Named moves (each a turn or a mirror), then the moves between two rows, first move first; the first pair answered:
k148:
[-18 -11  -3   0  20  15  -4  -2  13   2  -1   8   6   5  -2  16   1 -14
   8  -4 -13   1  -3  -2  -7 -16   2  -3  -5  14  11] |-> [-16 -10  -3   1  21  16  -4  -2  12   3  -2   7   6   5  -2  16   1 -14
   7  -5 -11   2  -1   1  -9 -19   0  -2  -4  13  11]
[  0 -15 -16 -17   0  -1 -13  14  -8   8  -3  -3   0  12 -11   4 -24 -17
  10 -13 -16  26 -30  -6  12  -4  36 -19  -4  17  12] |-> [ 12 -13 -24  -5  12   3 -18  17  -8  14  -9  -7 -11  -1 -15   8 -22 -29
  -6 -13  -1  31 -13   8   4 -11  28 -20   5  14  13]
[ -5   1  15  13   4   1  -1  -5   8  -3   6  -4  -2  -3  10   3  -2 -16
   4   3  11   5   5   3  -2  -9  -5   1  -6  17  -6] |-> [ -9   0  18   8   1  -1   1  -4   7  -5   9  -2   2   2   8   1  -2 -10
  10   3   6   3   0  -3   1  -6   0   2 -10  19  -6]
[  0   5 -10   4 -13   0 -19   1  -8  -3   9  17  -3   9  -8 -10   5  10
  20 -12 -10   4  -9   1  16   7  19   1 -16 -18   5] |-> [ 12   7 -19  17  -2   3 -25   4  -7   4   4  12 -13  -5 -10  -5   8  -1
   3 -10   7  11  12  15  10   2   7  -1  -6 -24   6]
k321:
[-21   6   4 -18  -8 -11   2   8   5  -4   7   0  13   6   2 -10  11  -6
   6   8  -1 -13  -8   1  -7   7   4   9  11   1 -10] |-> [  2  13  -6 -11 -13  -6  -7   3  -2  -3   3   3   4  -2   3 -13  10   5
   5  11   7 -15  10  13   2  13  -1  14  12  -7  -9]
[  5  -7   1  -7   4 -12  -6   9   3   0   0   5   5 -10  -3  -8  -6   6
  -5  -1  15  14  -2 -14 -19  -9   2   5  10 -12   1] |-> [  1  -7   4  -9   0 -13  -4   9   2  -1   2   7   9  -7  -2  -9  -4   8
  -2  -2  12  10  -5 -19 -18 -10   5   6  10 -12  -1]
[ 36   6 -23  -7 -15   3 -20   3 -31 -18   2  13 -16  14   3   1  -9  12
   4  -3   3  -8  22  -4   2   5   8  -5 -21  -2  14] |-> [ 18  -8 -29  -4  11   5 -18  10 -17 -16  -5   1 -20  12  -3  15  -7 -21
 -17  -3   0  18  14   0 -14 -14   5 -21 -20   8  14]
k176:
[-26  -2 -18   6   2   6   2  12   4 -26   6 -15 -13 -11 -12  -1   8 -12
 -24  13  -2  28  -1  16   1 -24 -15 -10   9 -15  -4] |-> [-46   6   2   9  -3  -5  10  11   5 -18   8 -16   3  -8  -8  -8  17 -11
 -18   6   5  12  -3  10  -9 -24 -17  -2  19 -13  -8]
[  1   2   7 -12   6  10   0  -6  11 -10  -4   6  -7   0 -11   0  -4   6
  -8  -7 -18   9  -9  -5   8 -19   1   3  11  -6  -6] |-> [ -8   5  16 -11   3   5   4  -6  11  -6  -1   5   0   1  -9  -5  -1   7
  -5 -10 -14   2  -9  -9   4 -19  -1   8  18  -5  -9]
[ 25   4  -6  -8 -17   5  -6  -7 -13  -9   2   8   7   7   7  -6  -3  22
  17   2 -11  -1   3 -11  16   9  16   3 -12 -13   2] |-> [ 14  -8 -11 -15  -6   9  -5  -2  -7 -14   2   5   4  12   3   3  -5   8
  11   6 -24  16 -12 -14  14   1  20  -9 -20  -8   5]
[-14   9  20  11  12  -7   5   9   5 -27  -4 -19  20  -1  19   2  14 -18
 -27   4   0 -10   2   4 -22 -23   8 -21  -9  18   7] |-> [  1  24  25  19  -1  -9   3   4  -5 -23  -2 -14  22  -5  26  -8  17   0
 -19   2  15 -29  21   7 -17 -13   1  -6   0  13   5]
k525:
[-19 -12 -24 -18   3  -5  22 -14  37  -4  -3   7   0   2   6  22 -10 -17
 -17  -3 -30  15 -11   0  13 -17   5 -14  -3  -6   6] |-> [ 22  12 -26  -3 -22  -5  11 -25  17   2  -3  20  -6  -9  12   4  -7  20
  -5  -3  -3 -16  25  11  27   6  -6  10   6 -22   6]
[ 17 -18 -12  18   4  12  -9   2   3  16  -6   7   2  -1   8   6  12  -4
  -1   0  21  -3  15   7  -8  -7 -18 -12   7   2   0] |-> [  4 -21  -6  17   9   9  -5   4   9  17  -5   3   8   2   7   7  15 -14
  -2  -3  16   1   8   4 -15  -9 -16 -15   8   7  -1]
[-10   3  10 -13   1  -1   8  10 -27  -2  -3  -1   7  11   4  -8 -11   8
  24   0 -12 -12  -6 -20  22  14  10   6  -4   1  -4] |-> [-14  -1   9 -15   5  -1   8  11 -25  -3  -2  -2   6  12   4  -6 -13   4
  23   1 -15  -6  -9 -20  22  11  12   1  -6   3  -3]
Then:
(2 to 3 moves a pair)
[-17  10  28  -5 -10 -17   4  -8   3   3   5   4  21  13   7 -12  10   2
  24  -7   7 -25  -8 -10  -4   5   0   6  13   8  -3] |-> [ 16  15  10  -1 -19  -8  -8 -12  -8   0   2   9   6   6   5 -14   5  19
  24  -1  15 -28   9   0  11  15  -2  10  11  -2   1] : k321 then k148
[  2  -6 -14  13  23  15 -13  21   4   9 -12  -6 -18  -4  -9   9  -3 -27
 -25  -1   9  14  17  11  -8 -21 -10 -12  14   2   5] |-> [ 13   9  -6  21   6  10 -14  15  -6  16 -11   0 -14  -8  -2  -2   2  -8
 -18  -3  25 -10  35  11  -6 -11 -18   5  24  -5   2] : k176 then k176 then k176
[ 12 -24 -24 -13  12   4 -18  -3   6 -12  -7  -8 -16   6 -10  18 -12 -19
 -11   6 -18  27 -21  -5  11 -13  14 -19 -25   4  12] |-> [-18 -14  10 -21 -10 -13  -2  -8   5  -9   2  -1  14  24   1   3  -4  -1
  17   0 -26  -2 -39 -27  11  -2  20  -6 -21  11   6] : k176 then k321 then k525
[-28   8  25  15  -1 -15   4  -4   1   9 -16  -1  15   9   3   2  26  -8
 -13  19  26 -10  11  -2 -24  -4 -17  16  14  -4  -1] |-> [ -8  10  19   1 -27 -11  -2 -14 -11  -7  -7  14  13  20   6  -6  17  29
  12  28   9 -22  -1 -13   4  20  -3  22  -4 -11   1] : k176 then k148
[ 27   5 -20  11  -4  15 -11   5  -7  -7  -4   7 -16 -11  -6   1   8   8
 -11   2   6   7  22   2  15   1  -7   2   2  -2  -2] |-> [-25   4  13  12   7  -2   6  11  10   4  -1  -4  11   0  -3   2  20 -18
 -13 -10   4   4   4 -10 -12 -15  -8   0  13  13  -9] : k321 then k176
[-16   0  -4  -2  14 -23  11  10   2  -3   8  -8  20  11   5  17  -9  -2
  17 -16 -13  -7 -21 -13  -9 -14  21 -22  -1   6 -11] |-> [ 29  16 -21  19  11 -14  -6   5 -13   3   1  -3  -1 -12   4  11  -7   9
   7 -13  19 -16  24  11  -4  -4   4  -9  12 -10 -10] : k321 then k148
[ 20 -30 -10 -10   0 -10   5  16  19 -18  11  -6 -21  -3   7  -7  -6  -6
   8 -24  -1  10  -2   6   3  14   2   1 -22  -9  20] |-> [  6 -17   9   3   3 -20  11  19  24  -2   9 -11  -9  -7  13 -12   5 -14
   3 -31  19  -2  11  10 -15   7 -11   9  -2  -6  15] : k176 then k176 then k148
[-35  14  -2  19   5   0   3   7   4  18  13   1  24   0  -6 -10  13   1
 -20  -7  12 -15  14  -6  -9  -6 -13  11   7  -5 -10] |-> [-17  13  -9   8 -15   4  -2  -1  -6   6  19  13  21   8  -4 -16   5  30
  -1  -2  -2 -24   7 -13  16  12  -2  15  -8 -10  -7] : k176 then k148
[ -8  -1   6  -8   3  -1  -2   2   4 -13   6  -6   1   3   6  -3  -3   1
   7   7 -12   5 -20 -16  14   4  10  -1  -5   4   7] |-> [-14   3  13  -6   1  -5   1   2   4  -9   7  -6   5   3   8  -6   3   1
  11   4  -7  -2 -17 -16  10   6   8   3  -1   3   5] : k176 then k176 then k525
[  5   5  26  -3 -22  12  -1 -19   0 -25   9  -5  23  -1  -5   4 -17  17
  20  15 -16 -22 -16   7   7  13  11   1   9  13 -19] |-> [-19  -4  30  -1  -1   8   6 -13  13 -21   5 -17  28  -2  -9  15 -15 -12
   4  10 -17  -4 -24   8 -13  -4   8 -11  14  22 -21] : k148 then k321 then k148
